Some points, one per row:
[ -4  28   6 -17  14 -12  26  -1   6  26  55  27  64  11 -49   9  -8 -45 -17  -2   8  27  40  10 -32  26  72 -25 -63 -44  25 -41   5  -8  59 -37 -30 -47  11 -26 -23 -63 -37  10 -19  50   8  -4 -31]
[-10 -72   1  40  42  11  53  25 -12  -9  -9 -38  19 -29 -34   0 -15 -43   4  54 -38   3  28  11  42   1  23  11 -48  20  54  37   7  -8 -34 -21  28 -43   0 -29 -55 -14  29 -12  17 -54   8   6  28]
[ 52  62  -5 -18  47  22 -13  16 -45  29 -19 -32 -40  23  30  -3   1   3  -9 -36  18   3 -35 -43  59  36 -25  18   3   0 -24  -9  -2  64  10  42 -18  37  28  72  28  46  26  16 -38   8  39 -38  12]
[ 16  70  -7   6  20  39 -17 -12 -12  32  -1   2 -27 -71 -38  22 -14  40 -47  -2 -53  20  50  -1 -67  38 -31  -8   4   7  10 -22  22  18   3   1  21 -42   2 -13 -45  53  34  52  37  65  38  19   7]
[ 11  14   1  69 -18 -24 -16  30  -7 -24 -33 -15  14  58  30   2 -12  17 -38 -38  46   0 -64 -29 -42 -17   5  37  -1 -81 -23  -3   8  20  42   5 -31  31 -14 -21  15 -18  30 -11 -38  26 -29  14   4]
[ 27 -30  16  49   2   5 -20  34 -38 -40  41  14  -5  78  11 -16   0  37  -5 -15  62  15  -3   9  44 -43   5 -22 -64  -4  41 -27  -5  10 -17 -35  -5  19 -23   5  14  26 -31 -26 -26  46 -33   0 -21]
[-27  -2  -7  47 -16 -21  -6 -29 -11 -34  -6  14  11  70  18  -1 -47 -20   2 -65  72  35 -50   0 -22 -44  -3  10  13 -39 -62   0 -10   4  -3 -32 -36  15  30 -10   4 -33 -36 -10 -36  32   9  71   4]
[ 52  -9  18  30  46  11 -11 -34 -13  -8  23 -20  16 -24 -36  -5  24  42   5 -20 -56 -51  50  42 -18 -13  26 -17  24  -4  74  -2  -7 -83 -19 -82  32 -52 -17  33 -30  32  31  -5  26  26  14  35  19]
[-13 -12  23 -26   3   3  11 -39   8 -41  39 -34 -18  73  -2 -18 -44 -28 -26 -17  61  40 -30   4  45 -49 -19 -23   9 -35 -63  30   7 -38  28  -9  -2  -5  39 -33   5 -30  34 -48 -14  32  26  -5  10]
[ -7 -39  -7 -12 -24  12   9  28  -6 -29  26  19  39  13  16  -8 -31 -31 -19   2  19  44 -18  -9   4 -42  86  42 -28  11 -58 -15  15  17 -17   5 -10  19  15 -12  36  17 -31 -53   3   8  -2  16 -29]
[-32  62  -7  24  16  -9  27 -61  -4 -42  49  21 -24  61 -13   0 -49  -2  29 -69  42 -15 -16  20  61 -43 -23 -50  64 -22   8  11 -53  11   9 -37   1 -20 -30  50  -5 -16 -25 -23  10  64  28  66  10]
[-26  13  -5 -11  54 -11   1  -4  65  -2 -54  46  12 -26 -46   3  38  56  45   6 -25  -7  -2 -22  51   5  10  10  39 -22  -6  19 -35 -22   9  -7  28 -56 -21  52 -52  25 -30   1  14 -28  10  23  20]
[-51 -18   6 -37   3 -26  -7 -75  30 -13  42  37  30  28  37   1   4  25 -23 -24  27  -4  10  95 -66 -16  31  37  15   5 -26  -8  22 -38   2   4 -34  32  14  43  25 -76 -36  -9 -27   7 -75   8  17]
[ -1   4   3  32 -54 -42 -25   6 -24 -11 -25 -46  -4  30  31   1  -3  -7 -29 -47  23 -23 -59 -10 -58 -12  -7  31  -9 -75  -7 -16   7  -9   8   3  -8  40 -14 -33   5  -5  28  -3 -12  26 -33 -18  11]
[ -3  15  17 -47  20  -3 -19 -14  -9 -49  -1   4  32  16  -7 -17 -22 -27 -11 -15  32  34   5  20  45 -38  60 -31 -33 -12 -31 -75  37  13  36 -11 -17 -17  37  25 -13  17 -30 -13  -9  28  31 -37 -64]
[  1 -10  -4  -4 -42 -13  10 -26 -27   8 -49  30  13   3 -56   7 -19  18  23 -16  -4 -34  -7  17 -65   4   3  49 -23  -8  -6   2   0  19 -23   1  13 -51  40 -24 -63 -35 -32  14  12  -7  18 -20  13]
[ 20   5  -4  -2  70  50 -25  14 -32  42  -8  34 -28 -22 -29  -4  -5  -2 -16  19 -14  38  39  43   5  40 -31 -18   1 -12  36  47  14  -4   6   2  36 -31 -41 -29 -45   2 -38  76  27 -24 -92 -17  14]
[ 31  -8  -8  17  33 -49 -21   9 -19  12 -13 -44 -30  -8  37  12  59  34  13 -22  -7 -57 -48   8 -14  11 -68   4  -9 -59  16   9  28  20  -2  42 -13  39 -44 -37  19  13  31   1 -15 -31 -31 -46 -76]
[-27  43   2 -32 -16  59  26  52   2  21  46  34 -30 -49 -52  -4  -9  19   0  29 -49   9  -8 -55  44  28 -33 -16  11   4   9  22 -14  46  13  54  36 -50 -23 -52 -28   6 -44  13  41 -22  58 -26  16]
[-15   6 -19  37 -31  59  -8  24   9   8  -4  15 -18  23  35  -4 -37  51   6  43  50  57  51  13  34   0 -28 -55  15  17  15  19   4  -9  47 -10 -19  37  11  -3  28  10 -35  -4 -13 -37 -19  47   6]
[-27 -67  27  22  27 -36  89 -19  64 -34  -7  28 -15 -18 -43  -6 -32 -58  34  45 -20 -63   9 -26  12 -17 -22  23  -2  20  66  11  52 -32 -37 -10 -65 -38 -12  -2 -29 -16 -35 -11 -42  22  23  20 -25]
[ -7  13   1  51 -39 -50   6  32   1 -34 -28 -50  13   1  31   1 -12 -47  -5  -1   4 -40  -7  -2 -73 -34  -5  69   7 -26  73 -11  -8  51   8  17 -22  25 -74 -47   8 -56  36  -2 -26 -10 -21  -5  12]
[  3  -3   4  10 -37 -41   6 -27   8 -33 -33 -17  14  69  20   4 -25 -44  12 -45  57  -8 -40 -19 -33 -42   0  27 -22 -56 -33   0  21  -3  53  -8 -21  15   3 -43  12  35  23 -23 -13  19  22  12  16]
[ 25  30  -3  -8  49  46 -51 -12 -20   1   6  13  35  15  39   1  41   3  -4 -11  24 -22  24  14  56  -8  30 -34  10 -34  11  -8 -30   0  14 -39 -19  45   7  50  23  46 -34   4 -30  27 -33 -37  56]
[ 20  10  -3  65  32  10 -11  23  37 -31  -6 -18  36  15   8  -5  20  -6  12  11  24   7 -16   5  50 -38  47 -25 -51 -29  36 -29  67  68  43   6  -9   0 -28  41   4 -33  37 -16 -17  39  -7  -6 -68]
[  5 -11 -26 -20 -43   6 -10   1  42  22  -9 -41 -24  20  33   6 -26 -22  24 -46  39  -1 -49 -39  12  10 -38  21  -3 -18 -42  20  30  16 -20  -2 -38  51  26  52  37 -17  27  12 -28   5 -36   9  14]
[  9   5   3  37 -35 -21 -59 -19   5 -24 -19  29 -53  -1  34  -2  -1  29   3 -71   0 -49 -53   8 -60 -26 -49 -61  54 -25 -46 -35  25 -12 -36 -40  15  30  16 -31  30 -11 -31 -16  19  29 -12  50 -23]
[  5 -47   2  48 -26 -47  19  46   8  37  10 -49  71  15  32  -2  18 -43 -10  -8   2 -36 -13 -17 -44  31  50  37 -24  23  52  -5  19   3 -27   5   5  30 -87  62  27   6  26  25  11  -7  14  46  54]
[ 20 -41 -18   8 -21 -44   9 -18 -23  32  12 -21  27 -29  38   6  21 -52  50  -5 -49 -24  -8  -3   6  28  54  47  -6  61  33  11  15  -1 -74   8 -39  39 -49 -65  28 -13  35  11 -19 -22 -44  56  11]
[ 37 -21  -7 -19  29 -15  -3  19 -40  31   9 -30 -13 -28 -46  23  11  23 -31  19 -20  15  69  10 -78  26  -3  19 -10  15  21  14   4  23 -66 -35  -2 -49   1  32 -91 -59  34  62 -12 -26  68 -20  10]
[  5 -28  -6  -6 -15   8 -10  67  -5   2  25  49  26  28  37 -18 -14  46 -20  52  12  15  15 -33  20   2  48  18 -17 -19  15  48  22  -4  42  10 -48  41 -33 -25  25  60 -35   2 -33 -48 -47 -56  14]
[ 25  22  -5 -39  20  51  51  31 -20  36  15  40 -30 -59 -41 -12   3 -57 -32  58 -46  74  30  14  60  26 -23 -46 -32 -31   9  18   2  26  39  37  22 -38  11 -16 -24  13 -25  16  34 -37  27 -36   9]
[   9   18  -13   -7   26   57  -15   32   25    5    1   38   13  -28  -46   11   37  -20   51   21  -60  -14   17   23   36   17   18   30   62   23   -6    8   11   18  -14  -31   25  -51   24   76  -27  -11  -32    1    9  -66 -110   25   16]
[-11 -21   0  17 -24  59 -13  -4  64 -19   2   9  34  27  31 -10 -18 -29 -37   6  42  54  -1   3  52 -22  44 -24 -20 -29 -54  28  30   8  22  -5  15  41  63  38  21 -49 -32 -11  10  11 -24   4   4]
[ -1 -49 -11  19  47 -19 -10 -27  11 -27   0  56  -7  12  30  -3 -26 -17  16 -12  44  64  -6  13  -5 -34 -36  -8 -18 -12 -23  56  14 -78 -16 -76  32  17  12 -25  36  25 -45 -63  13  -1 -29  57  55]
[  0   6   4 -75 -26 -34 -17  10 -45  53 -53  -5 -38 -15  -5   0  18 -17 -70 -46  -1 -16  12   7 -70  47 -23  72 -24  -3 -61 -21 -26 -41 -12  47  11  -4   9 -28  -3  40  25 127  15 -19 -11 -35 -21]
[ -3  23  -7 -21  50  32  71  14  -7  24 -41  13 -26 -23 -52   3  -9 -26  12  88 -63  46  44 -39  11  22 -39  44 -30  21  12  24 -15  36  27  67 -10 -43  19 -11 -48  35 -25  27  -3 -26  55 -44  12]
[-10 -44   0 -14  50  14  11  -9  59 -29 -35  52  17  15  24  -3   9 -36 -74   4  18  47  29  15  64 -30   9  14 -44 -24 -14  23  11 -61  44   0  14  29  48  -8  10  23 -33  -7  14  26  10 -12   8]
[  3  43  -1 -49  -7  14  17  22 -26  15 -16  29   3  -6 -53   2 -11 -21 -47  -8  -7  16  -8  -3  74  19   5 -33  24 -19 -11 -26  -4  11  37  49  30 -42  -3 -32 -43  12 -38  10  23  12  70  -2 -29]
[ 10  11  -1  71 -49 -23   5 -43  12  13 -26  -3 -20  19  50 -12  25 -50   2  -7  27  51 -17   8 -54  11 -33 -39 -12 -61 -32  -1  29  14  47 -17 -26  34  29  34  23  21 -25  12 -27  30 -28  23  19]
[ 40  13  -7 -16 -41   5  -6 -55 -57  -3 -31  39 -10  29  37   4  33 -31   5  -8  32  18  22   8 -57   2  -8  -5 -15 -33 -13 -24 -32  17 -35  -3  -4  47   9  84  24  29 -34   6 -11  -5 -17  28  19]
[-17 -14   1  24  55  29 -37  19 -14 -19  26  51  27  44  32   3 -21   4 -51  15  33  22  37  22  50 -12  17 -59 -29 -39  24   5  11  10  48  -7 -30  39 -34 -14  23  51 -40 -16 -27   2 -54 -26   9]
[ -7 -72  -5  17 -30  20  34  53 -23 -45 -31  19  -3  70  14   1 -24   5 -22  18  50  -9   7  -7 -53 -39   8  47 -51  19 -41  26   9 -52   9  -1 -21  16 -17 -25  36  58 -36 -85 -16   4   3  23  11]
[  29  -10  -19  -15  -62   -3   59   17  -38   25  -11    0    2   -7  -48   -1   -2  -48   -1   50  -14   28   53   -9    3   27    2    8  -47   61   29   21    5   -1   -9   25   42  -41  -32   -4 -104  -37   33   46   28   -1   73  -14   14]
[-21 -22  -8  -9  34 -11  15   6 -28 -38  -4 -25 -36  49 -31   4 -54 -45  25   2  46 -52 -10  35  40 -31 -41 -29  28 -12  57  43 -25 -33 -50 -56  27 -36  11  17  -5   4  34 -16  24 -38 -10  -3  12]
[ 20 -26   9  37  61  25  56  19  17   1  50  -2  25  -2 -50   2 -21   2  12  47  -3 -19  41 -26 -40   2  38 -40 -34 -12  89  41  24 -29  57 -26  36 -49 -77  57 -54  10  31  -5  21  14  11   9 -79]
[-25  60  -5  -5  39  23 -48 -13  -5  49  21  50  47  36 -24   2 -59 -22  -5  -8  33   3  58  15  42  47  39 -27  15  -8  29  20  -2 -29  57 -32 -38 -29  12  28 -11 -47 -30  30 -36   3  48   3 -28]
[-19  -2   1  12  31 -31   7 -35 -19 -29  -8  46 -39  48 -42   3  -4 -18  14 -49  63  27 -40  24  34 -26 -42 -21 -18 -11 -23  40   2 -26 -19  32  23 -35  34  13  -8 -37 -31 -19  20 -24  -4  51   4]
[-18  36   2 -18 -22  31 -58  17  23  17 -13 -21 -21  22  37   3 -50 -22  19  -3  44  19 -26 -47 -19  15 -50  -2  55 -21 -27  -2  24  37   5   9 -45  47 -15   4  32  39  27  13 -35 -26 -41 -25  12]
[  6   4  -3 -33 -41 -18  -8 -49 -10 -21 -11  25 -47   0  32  10 -24  -1 -15 -69 -13  -2   1  32 -57 -24 -64   9  23 -43 -77 -14  20 -18 -22 -50  27  39  65  12  18  23 -30 -11  18  27 -12  33 -26]
[ 36  12  -3   4  45  79  32  11  35  34  -5  28 -57 -15  13  -8  42 -25 -28  12 -11   1  12  10  66  35 -32 -58  26 -37  38  51  59  41  22  14  12  21  -4  34  19 -10 -31  31   2  -1 -13 -32  11]
[ 13  35  -3 -10  54 -20  28 -35 -46  -3 -29 -15 -15  22  41   2 -10  52  29 -46   5 -26 -70 -72  74  -2   6  47  11  25   6  -6 -44  29 -19  18   3  37   7  47  13  -6  35  -2 -13  61  15  10  21]
[  8 -28   1  -8  56 -61 -22 -40 -32 -21 -37 -27  31  21  34  -9 -30 -12  -3 -24  18 -35  -9  39  61 -19  23 -42  27  22  16 -35 -12 -30 -13 -45  12  27 -15   0  21  45  33 -20   7  48 -20  -2 -73]
Here are 12 more points, each followed by its number:
[ -1   1  -3  51  14  26  23  15  26  22 -24 -31 -35 -51 -42  12   1  26  60  37 -53  22  28  -6 -32  16 -30  -4 -34  30  28   2  11  55 -13 -10  42 -44  23  15 -22 -32  28   8  35 -16  24  -7  16] 0
[ -8  23   5   1 -33   6 -28   2   0 -34 -33 -16  17  66  21  -2  54 -47   4 -22  44 -20 -15  21 -50 -37   6  53  32  -3 -15 -23  -7 -37  21  -1 -21  29 -29  59   2 -24  36  -8 -19  15 -23  35  12] 1
[  9  39   7 -17  -5  22 -21 -18  -3   8   8  -9 -54  31  49  -5  -7 -37  28 -39  44 -40  -6   7 -33   9 -65 -46  33   4 -29 -52   7  24  -8 -10 -10  42  27 -26  36  -4  38  11  -5   6 -19  11 -23] 2
[-12  33  -5 -43  17  33 -22  38 -18  30  17  27 -29 -68 -34   1 -42  44   1  35 -55  22  24  -2  27  27 -38 -18  11  23  20  43 -21   1  32  43  37 -42  10  22 -35   6 -32  27  32 -52   4 -30  11] 3
[-27  52  -4   7   4 -12 -10  16 -10  32   8  24  12 -59   6   7 -23  -3   4  31 -85  31  21 -10 -21  39  15   3 -29 -25  41   5 -19  43  69  36   1  12  14  14  -1 -28 -32   1  -9 -35  -4 -67  18] 4
[ 46 -54  15  56  28 -25  61 -10 -30   8  15 -48  71 -10 -48   7  27  -5  17 -11 -16 -26   4 -20 -29   2  72  -9 -26 -14  39  30  10 -50 -19 -79 -10 -47 -12  14 -41   6  31  10  -5  59  14  28 -30] 5
[-10 -16   4  62 -27   8  56  19  -4   4 -24 -21  23  18  33  -9 -14  44  19   3  34 -56 -11 -24 -28   5  34   0 -46 -13  54 -55  -7  20 -13 -30  45  46 -13 -35  69  -6  36  10  28  58 -39  10  14] 6
[ 30 -21  17 -16 -13  33  -3  56  16 -38  24 -21  17  62  36 -25  23   8 -59  -8  31  15  -7   1  60 -34   3   5   8   9 -47  -7   3 -15   4   4 -22  20   4  -6  63   8  31 -51 -35   0 -41  10  47] 7
[ 21 -20   6   8 -10 -33 -46  34 -23 -33  54 -37  20  50  26 -19   6  11   4 -12  60 -20 -49 -62  35 -26  20  36  18  22 -39  -5 -15   1  -4  11 -23  30  -8  -6  17  14  37 -17 -18  18  15  -9  14] 8
[ -7 -31   8 -17  51  14   8  19  -9 -30 -37 -16  17  19  33  -3 -27 -43 -62 -46  24 -33 -37   7  82 -32   5  -7 -15 -15   7  38   6 -34  -7  17   3  43   8 -22  22  -5  26 -14   8  -9 -60  10  13] 9
[ 11 -27  -1  90 -24   5  47 -28  26 -15 -45  -4  24 -32 -44   7  38 -44  -3  20 -33  -4  57  51 -35  -8  24  -1 -53 -15  57  -1  38 -13  34 -53  47 -53 -10 -11 -32 -17  29 -22  23  53  -3  44  25] 10
[-17  17  -7  45  50  49 -19  25  24  17 -20  57 -33  -2  34   3 -31   4  28  28 -16  13   3 -12  43  25 -40 -27  51 -11  11  64   1  18  21  -9 -12  39 -15  47  19   6 -37   7 -10 -14 -37  26 -67] 11
Which two of these numbered points are nearest to each point below, ignoring the 3 directions in which the first points spread most? Their numbers follow each, nearest first.
[ 28 -42  -3   5 -53  -2  41 -29 -19   9 -69  12   4 -38 -46   1   9 -29  -6 -12 -28 -32   1  44 -51  -2   2  39 -36 -59  -8  27  11 -10  -3   9   8 -45  28 -34 -40  -1 -35  -4  19   6 -38   6   7] > 10 5
[-13  11   1 -91  -4   3  55 -47   1  -2 -32  16 -50  18  37   5 -37 -60 -30  17  24  27 105  47   7   3 -82  49 -45  12  -3 -43  15  -7  -3 -22   0  46  59 -12  21  60 -28  -7   2   4 -44 -36 -28] > 2 3
[ -9 -41   7 -19  49 -12  -3   9  -2 -21 -28 -35   9  22  26  -7 -30 -30 -48 -51  16 -47 -25  36  67 -27   0 -59  23  32  12   6   6 -24 -43   0  16  36 -25 -32  12   5  32  -7  12   0  35  22  16] > 9 2
[-15  -1  -4  21  23  -4  10  82 -10  17  13 -54  65   1 -42  -3 -51 -16  31  11  -1 -41  24 -56  30  22  67  -3  -1  52  16 -14   7  14  15  21 -28 -43 -64  -4 -67 -22  33  38 -33 -13  59 -10 -39] > 8 3
[  3  -1   2 -22  46  19 -35  31  15  42  34 -14  46  30 -24   5   1   8  29   7  42 -36  -6 -29  41  46  42 -38  17  46 -10  27  28 -70  30  19 -35 -31 -38 -51 -63 -35  30  71 -39 -40  30 -13 -28] > 8 2
[-10  75  11   1   8  17 -34  20  17  48  24  46 -51 -15   5  -4 -52  25  37  34 -26   6  -7 -21  30  48 -82 -17  76  26 -20 -11  33  52 -24  18  10   4 -14  12   4  33 -27   2  14 -33  10 -10 -66] > 11 3
[ 35  14  -6   4 -37  27 -53  33  77   3 -11 -35  31  23  43 -15  64  47 -31  -3  24   6  -3  -1  63  -5  30  46   4  45 -24 -39 -24 -12 -17  14 -31  44  11  47  78 -22  34 -18 -38   2 -29  16  11] > 7 8
[ 57  48  -3   4 -55 -18 -13  15 -37  31 -39  26  -1 -18 -34   4  32  -8 -38 -47 -28  16 -36 -12 -16  23 -12   5  31 -42 -19  31   0  10  22  18  37 -35 -24  18 -64  30 -28  49  28  40  44 -30 -76] > 5 1
[ 42  -7   5  -4 -29  35 -59  22 -15 -14  27 -17  -2  23  26 -23  18  36 -65 -21  17  23 -14  21  73 -19   1  21  13  -8 -14  35  22 -77  26 -26   3  30   9  12  37 -18  29 -25  -6  15 -36  22  14] > 7 3
[ -6  -9  -7  -4  -7   4 -41 -46 -16 -44  -6  43   7 -48  -9 -11 -52  24 -23  -7 -63  39 -24  56  -7 -38   1  -5  35 -48   9  64   7 -55  -2  -7  52  -3  31  37   2  19 -34 -59  34 -27   7  24 -33] > 3 4
[-12 -55  -6 -37  39 -43 -12  13   5 -36 -36 -43  29   4  21   0 -42  -6 -65 -30   5 -22   6  56  64 -29  19 -77  -2  32  -1 -12  11  -8 -42   3 -15  14  -8 -15  26  18  37 -51 -20 -28   9 -34   9] > 9 7
[ 12  18  -8  16   6  34  59  42  28  36  -3  -3 -14 -74 -32  -1  23   4  -3  49 -62  23  39 -38  37  37 -19 -28 -46  51  46   6  11  60  -7  39  24 -41 -20  31 -25 -51  24  30  39 -17  38 -16  17] > 0 6
[ -5  -9   0  49 -41   5  46 -15   6  -1  -9  11  28  21  37   8   7  14   3  10  29 -14 -17 -22 -50   3  34  -6 -25 -20   7 -57  12  20  23 -17  27  44  -5 -60  43 -38 -29   0  29  69 -29  34  54] > 6 10
[  45    6    4  -16   24  -24    6  -29   26   -1  -22  -16   69  -22  -47    8   79   -2   27  -43  -31  -70   67   -2  -13   -2   70   36   36   62   35  -40  -64  -43  -81 -120   -9  -53   28   -9  -25   30   34   -6   -8   56   -5   47  -27] > 5 2
[ 34  45   3   4  13  73  37 -24 -30  23  13 -24 -32 -53 -46  -8  22  12 -57  55 -56  42  82  54  25  10 -36 -22 -23 -42  36  26 -12   1  54  -6  50 -56  86  52 -49  85  25  22  43  -2   6 -49  12] > 10 5
[ -2   5   2  36 -48  44 -15  20  -8  31 -37 -54 -17 -32 -40   0  -8  24  22  28 -46 -15  11 -15 -49  32 -20   1 -17  17  25  -3 -10  36   3 -12 -14 -39  71 -10 -10  -9  30   9 -14   9   1 -39  16] > 0 3
[ -5  62  -8 -31  22  39 -40  50 -12  38 -11 -54 -24 -24 -37  29 -34 -13  21  15 -18 -13  15 -25 -64  43 -30 -32  53  37   8 -28   8  57 -26 -13 -18 -30  12   8 -23 -29  25  31 -19 -10  44 -25  13] > 2 0
[-19  52   7  -4  13  11  -1  29 -40  -5  -8  50  57 -28 -51  -6 -16 -18  11 -42 -38 -50  -3  -3  14   4  83 -19  29 -39 -10 -22 -29  10  15 -17  -5 -48  10 -10 -12  20 -32   0   1  17  16 -11 -40] > 5 3
[-23 -44  24 -67   0  -9   3 -26  -7 -35  56 -25  -5  70   5 -20 -24 -57 -47  -2  28  40 -21   0  76 -41   5 -59 -16  30 -82  -8 -20 -36 -24  27  -5  11  51 -39  23 -10  28 -80 -18 -27 -37  -5  65] > 7 9
[ 17  -4  -1  38 -49 -30  -4  17  59 -25 -20  -6  15  12  32  -2  86  53  15 -36  25 -30 -29 -13 -36 -32  27  17  31   7  -6 -26  14 -19  -9 -27  27  28 -69  45  31   5  34 -32  17  46 -43  42  14] > 1 7
[ 42 -38  -3 -14  59 -41  53 -76  45 -28 -37  27  10  -5  29  -1  91 -44  45 -39   7 -40 -61 -22  63 -22   3 -52  14 -12  -4  14 -47 -33  -2  -2 -20  23 -12  -7  24  17 -38 -30 -14  37 -12  23 -75] > 5 2
[-14 -21   1  21   4 -19  -5  47 -43 -12 -63  15 -13   3  43   6  10  37   6 -14  -2  -9 -37   4 -52 -11 -43   4  -1  -5  35 -15 -38  28 -34  -9 -60  48 -32 -26  37  19 -25  -7 -19  10 -38  16 -70] > 11 3
[ -5 -36   1   8 -37  12   5  -2 -27 -39 -21  21  17  19  18   7 -33  11   2   9  22 -14 -37  -7 -40 -32  29  -2   5 -22 -19  24 -18 -13 -32   5  32  27   1  31  37  -6 -28 -57  25  -8   1  -9   9] > 3 0
[-14 -32  -5   8  40   9   2  -8 -20 -15 -38 -55  26 -35 -46  -3  25 -49 -14  41 -18  -1  34  34  59 -18  25  45  34   7  28   5 -43 -62  40 -15  29 -43  23 -35 -16  34  25  -8  31 -35 -91  -3   9] > 9 1
[-30   2 -10 -16  44  43 -40 -46  26  28  -3  50  79  13  31   4  -6 -27  74   8  13 -20  20  19  54  26  48 -64  95  17 -18  53  22 -21   7 -37  -4  32 -24 -48  24  16 -32  19   4 -30 -21  31 -70] > 11 2
[-67  31   7   5 -44 -11 -20 -17  -1   6 118  16  34   8  41  -4 -28  -1 -28  55  10  99  21  -4 -33   3  39  13 -39 -16 -55 -19 -20  47  67  50 -45  40  41  14  54  36 -25 -12 -35   0  36 -35  13] > 4 3
[-11  64   2  13  -5  16 -20 -19  45 -38 -14 -47 -32  60 -22  -4  30 -25  54 -30  78  -3 -23   9  11 -29 -33  12  80 -32  -3  47  43  13  53 -28   5 -23  13  35  -4 -72  39  -7  10  -4  10  -2  13] > 1 0
[ 77  -3   3 -30  -1   6 -10 -86  39 -37 -19  57  29   3  12   1  32  49  14 -55  13  -9   1   6  27 -36  46 -32  19 -16 -17   4  49 -25 -45 -39  67  12  14 127  11  11 -36 -17  24  16  24  58  13] > 5 1
[-25 -62  -2   9 -49 -49 -21 -12   6 -40 -27  -1  34   9   8   5 -49   8 -71 -30  10  27 -30  24 -63 -46  34 -24 -47 -20   7  55  29 -64 -26 -10  28  10 -18  27  20  18  32 -47  32   4 -18  -3  12] > 3 9
[  9 -36   2  13  41 -17   8 -20 -12 -41 -33  34   7 -49  -7   3  13 -62 -44   6 -31   3 -30  37  62 -38  -1 -56  -8 -41 -11   0  15 -43  21  22  25 -14  10 -59  -1  -7 -27 -36  39 -17  46  46 -29] > 9 10
[ 12  43  -4  64 -21 -27 -65  26 -15  10  42  -3  29  -4  36  -9   5 -10  22   2   1  28 -42 -49  12   1  53  39 -10  17  -8 -37  43  23  25  50 -62  48 -54  57  17  34  36   3 -37  20  18  19  17] > 8 4
[  0  20  -8  45  -7  -4  19  15 -15  45  30 -18   2 -83 -12  -1  -3  36  20  21 -76 -26   3 -72 -12  47  10   9 -27  22  41 -50   8  56   7  25  15  -5 -69 -25  -2  -4  32   7  13  38  -3   8  15] > 6 4
[ 26 -11  -2  41  -1  29  26  13 -38  40 -29 -24 -24 -73 -35   4   8 -10  36  47 -73   7  49 -14 -31  34 -24  -7 -57  31  35   8   0  32 -22 -20  38 -34   0  -4 -21   5  25  21  36  14  40 -13  11] > 0 10
[-26  28  -5  -1  29  89   6  52  15  50  12  15 -34 -16 -17  -1 -57 -36  41  61 -28  29  62 -12  28  46 -58 -18  27  69  -7  22  18  23  11  32  31 -20 -29 -21 -19 -37 -32  75  24 -47   3  18 -71] > 11 2
[  8  24 -16 -57   5  49  49 -52  76  -7  28 -17 -41  -5 -44   0  28 -15 -45 -16  -1  -4  44  51  59  -5 -45 -30  17   6   5 -20  -4 -26  -1  -3  43 -42  49 -55 -28  43  40  -1  29  24  57  23  16] > 2 10
[ -9  64   4 -34  19  54  -8 -46  16 -11  42 -15  21  45  39  -1  86  33 -61 -45  64 -33  15  43 -14 -12  26   4  54   0  -7 -54   4 -14   6 -33 -43  44  37  27  38 -49  32 -22 -38  88 -43  37  10] > 1 2
[ -1 -26   0   8 -30  30  13   6   6 -17 -20  15  34  22  34 -19 -15  -4 -79  13  21  44  -4 -10  55  -3  25   7 -43 -33 -39  10  15 -18  53  35 -36  31  50 -29  43 -41 -37 -22 -33  29 -14 -27  18] > 7 4
[ -1 -20   0  18  29  -7  27  27 -16  23 -15 -46 -47 -39 -39  21  -8 -43  55  32 -35   0  39  -8 -54  19 -33  27 -45  30   1  10 -11  41 -65 -19  33 -52  17 -19 -62 -22  28  27  38 -36  69 -35   5] > 0 2
[  7  16   4   8 -16 -66 -32   4 -24  44   0  41  14 -59  22   0 -22  35  28   6 -60 -34 -39 -19 -47  34  22  33 -10 -47  27 -42   0  66  16  40 -17  18 -39 -25  20  -3 -28  24 -12 -10 -33 -62  11] > 4 3
[-10  -5 -10 -17 -55  16  49 -17   6  21 -51   1 -41 -33 -38  15 -25  -3  24  21 -36  48  59  15 -25  16 -38  25 -47  79  -6  17   7  13 -25  14  39 -41  16 -21 -63 -27  36  20  36  -6  62  -7  13] > 0 3
[  0  36  -4   6 -46  11  54   2  -1  42 -43 -30 -27 -13 -32   0  27  -3 -38  -8 -29  11  -1 -36 -21  37 -51   7 -16  -4  18   2 -18  24  31  41  44 -34 -17 -13 -19  60  28  30  22  54  39 -36   7] > 10 5
[ 33  -7   4 -13 -28 -63 -41 -63  37  22 -12  47 -30  22  38  -6  44 -58   6 -49  37 -32  -8  20 -30  18 -44  19  14  20 -35 -17  20 -19 -36  10 -44  37 -40 -82   2  53 -31   1 -33   1 -44 -26  10] > 2 3
[ 14 -47  -7 -18 -23   0  21   6   3  11  37  -3  28  12  37 -11  -9  34 -57  -8  11 -14   2 -29  45   0  47  39 -33  29 -29 -11  73 -63   7  -3 -55  29  21   1  19 -17 -35   4 -31  60 -27  -1  14] > 7 8
